Some points:
array([16., 4., -48., -37., 25., 34., 14., -22., 2., 28., 2.,
       8.])
array([19., -18., -80., -54., 8., 87., 21., -14., -53., 24., -36.,
       38.])
array([16., 36., 32., 28., 7., -55., -58., 43., 25., -76., 17.,
       -90.])
array([25., -22., 20., -9., 21., -27., -36., 34., 25., -33., -17.,
       -30.])
array([-10., -101., -103., -107., -3., -1., -9., -36., -127.,
       -16., 7., 13.])
array([37., -55., 18., -28., -49., -2., -13., 36., -53., -29., -19.,
       -15.])
array([0., 5., 50., -2., 30., -26., 11., 77., 110., 7., -6.,
       -46.])
array([-15., 11., -45., -9., 17., 58., -1., -24., 3., 42., 13.,
       30.])
array([-15., -18., -45., 8., -35., -42., 23., -41., -8., 1., 17.,
       -11.])
array([-11., 26., 24., 17., -21., 40., -27., 42., 48., 8., -5.,
       -16.])
array([-12., -23., 18., 19., -16., 45., -64., 36., 23., 1., -3.,
       -4.])
array([-7., -47., -64., 39., 3., 3., -30., -38., 23., 24., 21.,
       13.])
array([-101., 15., 93., -17., 13., -12., -54., 60., -81.,
       -28., -19., -44.])
array([-32., 24., 68., 68., 23., -76., 53., 39., 45., -35., -37.,
       2.])
array([-121., 66., 89., 37., -5., -1., -17., 49., -1.,
       16., -3., -22.])
array([-31., 4., -21., 9., -9., 39., 3., -39., -15., 31., 7.,
       34.])
array([14., 15., -26., -25., -42., 33., -29., -19., 11., 21., 25.,
       -24.])
array([-18., -64., -39., -8., 14., -43., 0., -46., -9., 38., 61.,
       23.])
array([24., -44., -67., -50., 12., 35., 42., -23., -53., 21., -7.,
       30.])
array([93., 59., 52., -9., 82., -81., -48., 14., 56., -88., 8.,
       -21.])
array([44., -20., -28., -15., 1., 38., 26., -18., 48., 28., -12.,
       10.])
array([66., -35., -91., -56., 4., 58., 56., -73., -16., 40., 31.,
       25.])
array([-34., 22., -45., 16., -6., 28., -28., -43., -50., 20., 18.,
       17.])
array([40., 19., 38., 23., -32., -30., 4., 14., 52., -46., -4.,
       -37.])
array([6., 22., 46., 30., 24., -68., 4., -28., 15., -16., -26.,
       -14.])
array([7., 38., -28., 1., 20., 23., 38., -29., -26., 13., -10.,
       39.])
array([25., 23., 64., 45., 11., -56., 23., 58., 49., -31., -19.,
       -18.])
array([41., -28., 6., -9., 15., 62., -28., -6., 22., 1., -27.,
       33.])
array([37., -127., 14., -81., -42., -61., 0., 43., -127.,
       -54., -33., -12.])
array([-15., -2., 32., 63., -25., -59., 100., -35., -5., 48., 8.,
       53.])
array([-28., 11., -45., -21., 10., 49., -4., -26., -29., 24., -19.,
       30.])
array([2., 21., 75., 47., -5., -39., 6., 49., 36., -20., -24.,
       -16.])
array([-18., 64., -36., -18., 20., 24., 6., -25., 9., 1., 21.,
       -16.])
array([10., -66., -10., 22., -4., -32., -37., -25., -2., 9., 41.,
       15.])
array([-53., -23., 3., 15., -60., -18., -38., -32., -21., 13., 78.,
       -19.])
array([17., 3., 17., -9., -11., 32., -36., 15., 41., -29., 7.,
       -17.])
array([-99., 50., 127., 63., 10., -36., -16., 92., 33., 5., -16.,
       -23.])
array([4., 24., 8., 1., 13., 47., 20., 20., 69., -11., -18.,
       -1.])
array([-23., 43., -50., -8., 17., 7., 24., -58., -33., 17., 23.,
       0.])
array([28., 47., -55., -7., -10., 22., 25., -59., -11., 10., -11.,
       40.])
array([74., 25., -81., -37., -30., 52., 49., -37., 13., 46., 15.,
       36.])
array([-4., 21., 109., 65., 4., -56., 27., 77., 39., -24., -47.,
       7.])
These points spread out most along one direction. For each point below, how far along it does it lie, from 0 to 99? 50 is the average, and the first point above lies past it.
array([6., 22., 46., 30., 24., -68., 4., -28., 15., -16., -26.,
       -14.]) 38
array([-10., -101., -103., -107., -3., -1., -9., -36., -127.,
       -16., 7., 13.]) 80
array([-28., 11., -45., -21., 10., 49., -4., -26., -29., 24., -19.,
       30.]) 63
array([17., 3., 17., -9., -11., 32., -36., 15., 41., -29., 7.,
       -17.]) 45
array([93., 59., 52., -9., 82., -81., -48., 14., 56., -88., 8.,
       -21.]) 31
array([-101., 15., 93., -17., 13., -12., -54., 60., -81.,
       -28., -19., -44.]) 33
array([41., -28., 6., -9., 15., 62., -28., -6., 22., 1., -27.,
       33.]) 55
array([7., 38., -28., 1., 20., 23., 38., -29., -26., 13., -10.,
       39.]) 59
array([14., 15., -26., -25., -42., 33., -29., -19., 11., 21., 25.,
       -24.]) 57
array([-23., 43., -50., -8., 17., 7., 24., -58., -33., 17., 23.,
       0.]) 61
array([-12., -23., 18., 19., -16., 45., -64., 36., 23., 1., -3.,
       -4.]) 45
array([-32., 24., 68., 68., 23., -76., 53., 39., 45., -35., -37.,
       2.]) 26
array([-31., 4., -21., 9., -9., 39., 3., -39., -15., 31., 7.,
       34.]) 59
array([10., -66., -10., 22., -4., -32., -37., -25., -2., 9., 41.,
       15.]) 54
array([-18., -64., -39., -8., 14., -43., 0., -46., -9., 38., 61.,
       23.]) 61
array([66., -35., -91., -56., 4., 58., 56., -73., -16., 40., 31.,
       25.]) 80
array([-121., 66., 89., 37., -5., -1., -17., 49., -1.,
       16., -3., -22.]) 28
array([2., 21., 75., 47., -5., -39., 6., 49., 36., -20., -24.,
       -16.]) 29
array([16., 4., -48., -37., 25., 34., 14., -22., 2., 28., 2.,
       8.]) 62
array([19., -18., -80., -54., 8., 87., 21., -14., -53., 24., -36.,
       38.]) 74
array([-4., 21., 109., 65., 4., -56., 27., 77., 39., -24., -47.,
       7.]) 22
array([37., -127., 14., -81., -42., -61., 0., 43., -127.,
       -54., -33., -12.]) 57
array([-18., 64., -36., -18., 20., 24., 6., -25., 9., 1., 21.,
       -16.]) 54
array([25., -22., 20., -9., 21., -27., -36., 34., 25., -33., -17.,
       -30.]) 41
array([-15., -2., 32., 63., -25., -59., 100., -35., -5., 48., 8.,
       53.]) 48
array([-11., 26., 24., 17., -21., 40., -27., 42., 48., 8., -5.,
       -16.]) 41
array([40., 19., 38., 23., -32., -30., 4., 14., 52., -46., -4.,
       -37.]) 37
